Named moves (each a turn or a mirror), then the moves between two rows, first move first; the first pair answered
move K:
[-18.8  -9.4  10.3  -5.3  13.4 -19.0   2.6  -2.7]  ->  [-19.7  13.9  11.3  -2.3  -5.7 -16.0  11.5  -1.9]
[  5.9 -33.4  -7.7 -15.5  14.8  -2.6   4.2 -14.4]  ->  [  3.5  16.5  -7.3 -11.4 -25.1   5.3  25.0 -13.1]
[ -9.6  -3.9 -16.0  -3.9  -0.4  -2.9  -5.5  -7.8]  ->  [-10.5   3.3 -15.4  -2.9  -6.1  -2.0  -2.8  -7.8]
move J:
[ 5.5  1.6  8.2 17.1 -9.4  9.3 -6.7 14.2]  ->  [-6.0 -1.9 -3.7 25.6  6.7 -3.7  4.3  4.7]
[-20.6  18.8  -4.9  13.6 -20.1   0.5 -15.5  10.5]  ->  [-26.0  16.3 -11.4  19.2 -11.5  -5.9  -8.9   4.8]
[ -8.0   3.1 -12.5  21.0   4.5   1.5  -5.5  -3.8]  ->  [  1.9   5.3  -3.1  13.7  -8.9  12.8 -15.4   3.9]
[-27.9 -11.7  11.5  -1.8  -3.5 -26.5  13.6 -11.4]  ->  [ -9.9  -5.2  29.3 -16.2 -28.4  -5.4  -5.0   2.6]
move U:
[ -6.9  39.4   3.3 -25.6 -10.6  -7.7  20.8  -6.5]  ->  [  3.8  37.1 -13.5 -10.1 -25.8  13.0  17.0  -4.5]
[-14.4 -16.7  16.4  -5.2  25.7 -34.9  18.3  -3.4]  ->  [ 13.3 -23.2 -26.2  33.3 -14.5  14.2   9.3   0.8]
[14.3 29.8  2.1  7.2  8.4 10.7 20.6  7.3]  ->  [11.7 30.1  7.3  3.0 13.1  5.8 22.3  7.4]
[ 24.1 -13.5  -0.1   0.9 -21.7  10.5 -19.5  -2.1]  ->  [  8.4 -10.3  23.4 -21.1   2.2 -18.8 -14.2  -4.6]
move D:
[  9.5 -11.5 -14.0  -2.6  -1.9   4.4  13.0 -32.5]  ->  [32.5  1.4 15.4  0.8 -5.4 16.8  9.1 -6.2]
[ 11.9   9.0  29.6 -27.9   4.5  -4.7  28.4  -8.1]  ->  [ -9.3  25.0  33.1 -25.6 -17.5   3.6  -5.5   7.2]
[16.5 -7.5  3.7  3.7 16.5 -7.9 12.7  6.4]  ->  [  2.6   7.1  11.5   5.2  -1.4  -0.2 -14.6  22.9]

Between the rows of a pair lie two moves.
[ 23.0 -10.2   3.1 -27.4  -7.9  10.5   6.8 -18.9]  ->  [ 32.6   5.5  23.9 -15.7  -5.7  13.0   2.0   5.4] : J, D
[  3.7 -13.1  -1.4  -8.5  10.1   5.2 -32.7  -8.2]  ->  [ -6.2  26.9  13.0 -17.4  -8.3  -4.7 -16.7  -8.2] : K, U
[ -0.5   3.1  -8.2  -3.7   8.9 -13.1  -2.4 -11.0]  ->  [ 9.7 12.8 -0.4 -2.6  4.9 -9.9  7.6 -4.7] : K, D
[-22.5   6.4  -8.0   4.5  32.5 -19.5   4.5 -10.5]  ->  [  5.2   1.3  20.6 -19.6   4.4  13.3 -32.7  14.4] : J, K
[-9.5  5.3  4.3 -6.8 -1.1 -0.2 -4.0  1.2]  ->  [-3.7 -0.3 -3.7  0.2 -4.9  8.5 -8.6  2.3] : K, U
[ -2.8 -20.4  -9.5  14.6  27.4  -8.0  -7.1   3.9]  ->  [ -7.5  22.6 -15.4  19.0 -10.2  -3.3  18.8  -2.9] : K, D
[  4.0  -2.1 -15.5  -2.5 -28.2  20.0  -3.9  -5.1]  ->  [24.5 -4.4 -6.2  8.3 -0.4 10.0 25.7 -1.7] : J, D
[  8.3   2.2  -4.4   2.2 -14.0  -6.7  -4.7  -0.8]  ->  [  6.5  -8.5  -0.5  -1.9  -1.7 -14.3  -8.0  -0.1] : K, U
[  0.5 -21.3  20.5  -9.0  27.6   0.3   8.4   5.2]  ->  [ 14.7   0.1  -1.5  13.8 -14.1  33.2  13.2   8.1] : U, K
[ 32.6 -18.7 -17.2 -17.6   0.7   8.5  29.9 -20.7]  ->  [-12.0   5.9 -18.7 -14.1 -38.8  17.8 -30.2  -0.1] : D, D
[ 26.4 -27.9 -14.6  14.3   4.4  18.7 -24.2  17.0]  ->  [  4.0 -32.3 -32.3  20.0   9.6   6.2 -24.7   3.9] : D, J
[ 27.8 -18.7 -12.7  -6.3   6.2   0.0  -4.4  10.0]  ->  [  3.0 -14.7 -24.6   7.4  16.2 -14.3  -6.8   5.4] : D, J
[-10.0   3.0   6.3 -22.3   8.6  -9.5  -4.7  -3.0]  ->  [ -6.5   9.1   5.5 -21.9   5.5  -8.9   6.7  -8.7] : K, D
[-15.0  32.2  12.0  23.5  16.0 -24.8   7.5  22.0]  ->  [  5.1   5.1 -19.0  47.9   7.4   6.0  -7.3  23.3] : K, U
[ -1.9 -15.8 -25.0 -24.0  -6.0 -20.1 -17.2 -40.5]  ->  [  9.8 -13.5 -22.5 -27.1 -23.6  -2.5 -27.9 -33.8] : U, J
[ 39.7 -42.5  -7.3 -13.7  27.7  11.4  14.2 -16.3]  ->  [ 18.4  27.0  21.1 -31.8  -1.6  -6.7  44.2 -16.1] : K, U
[ -6.5  -8.9 -11.3  30.7   6.6   6.5 -13.0   7.0]  ->  [  8.9 -10.9  -4.0  30.9  14.0   8.6  -1.8  11.3] : D, D
[-11.3  27.2  -0.5  49.7  14.6  -7.8   2.7  26.4]  ->  [-14.4  11.1   4.0  43.3  33.6 -17.8  -3.6  24.0] : U, K
[-1.7 16.2 14.0 -3.2 11.1 -7.7  7.4 15.2]  ->  [-17.6  17.5   7.1  -4.7  -0.9  -5.8  -8.6  11.6] : D, J
[ -8.5  -8.0 -26.3   8.4 -19.1   1.7  -2.6   9.1]  ->  [-10.8  -1.5   8.4 -21.0 -13.5  -9.8 -11.2  16.3] : U, J
[-34.5  20.1 -17.5   3.1 -11.1  -3.3 -24.9  -8.5]  ->  [34.1 15.4 22.9  2.6 17.3  6.6 18.4 12.0] : D, D
[  5.4 -17.6  20.7 -39.3   0.2   3.1  -8.2  -4.4]  ->  [ 11.2   6.2   9.8 -26.1 -31.0  20.3  -0.7  -1.6] : K, U
[-28.3   2.4  10.7  -9.4 -28.7  -4.1 -36.8   2.2]  ->  [-33.3  -5.9 -24.3  19.9 -20.5  -4.8 -21.9 -10.6] : J, U
[-11.1 -12.0  -2.4  15.5  30.3 -15.4  -7.3  12.1]  ->  [-18.0  23.9 -12.8  18.3   0.0 -13.4  17.1   2.0] : K, D
[ -7.5  12.7 -30.1  29.2  -3.4  -3.6  10.1 -12.0]  ->  [  6.4  15.1   5.2  13.9  22.8 -18.5  28.9  -3.1] : D, U
[ -5.7 -13.4 -16.7   2.8   3.5   1.8   0.6 -11.4]  ->  [-10.3  10.5  -9.6  -0.9  -8.4  -2.3  10.6 -10.3] : U, K
[-0.3 -0.2 18.3  1.9 10.6  1.8 -5.7 10.6]  ->  [-3.4 -5.8 -1.0 17.9 14.2  2.8  2.8  3.3] : U, J
[-11.6 -13.2  -6.0  11.0  -6.8   1.0  11.7  -3.5]  ->  [ -4.0  -3.0   8.2  12.7 -12.3   8.8   3.4  13.6] : D, D
[-32.5   8.8 -14.5   1.8 -10.4 -10.4  -2.2 -14.2]  ->  [  6.5  -2.8  -8.2   3.4  10.1  -7.9  34.0 -17.0] : U, D
[ -5.5  -8.8   5.2 -12.0   9.5  -0.7   2.7 -12.8]  ->  [ 4.2 -7.6  1.4 -9.1 -6.2 13.9 -5.6 -7.4] : J, U
[ 23.5  -6.7 -25.5   6.9 -12.8  26.1  -2.4  -0.8]  ->  [ 15.5 -17.0 -33.4  12.7   6.2  15.6   3.5  -8.3] : K, J
[ 20.2   5.8  27.5  -0.7   0.2  12.7 -16.3  30.5]  ->  [ -6.9  28.8   1.2  24.5  10.0 -13.4  26.6   8.2] : J, K
[  1.6   8.4 -30.7  13.5 -18.2   6.4  22.5 -17.0]  ->  [-14.2  -0.9  -4.8 -11.6  17.4 -27.4  22.5 -19.9] : U, K
[ -9.3  -4.4 -16.4  19.8   1.7   1.5  12.0  -6.0]  ->  [  6.9 -20.2  -1.9   5.5  -3.0  17.2 -13.4   6.8] : J, K
[ -4.5  13.0  19.9 -12.2 -14.0 -11.6 -16.0  16.5]  ->  [  5.9 -18.2   4.9  -2.4  -3.6   0.8 -31.2  16.1] : U, K
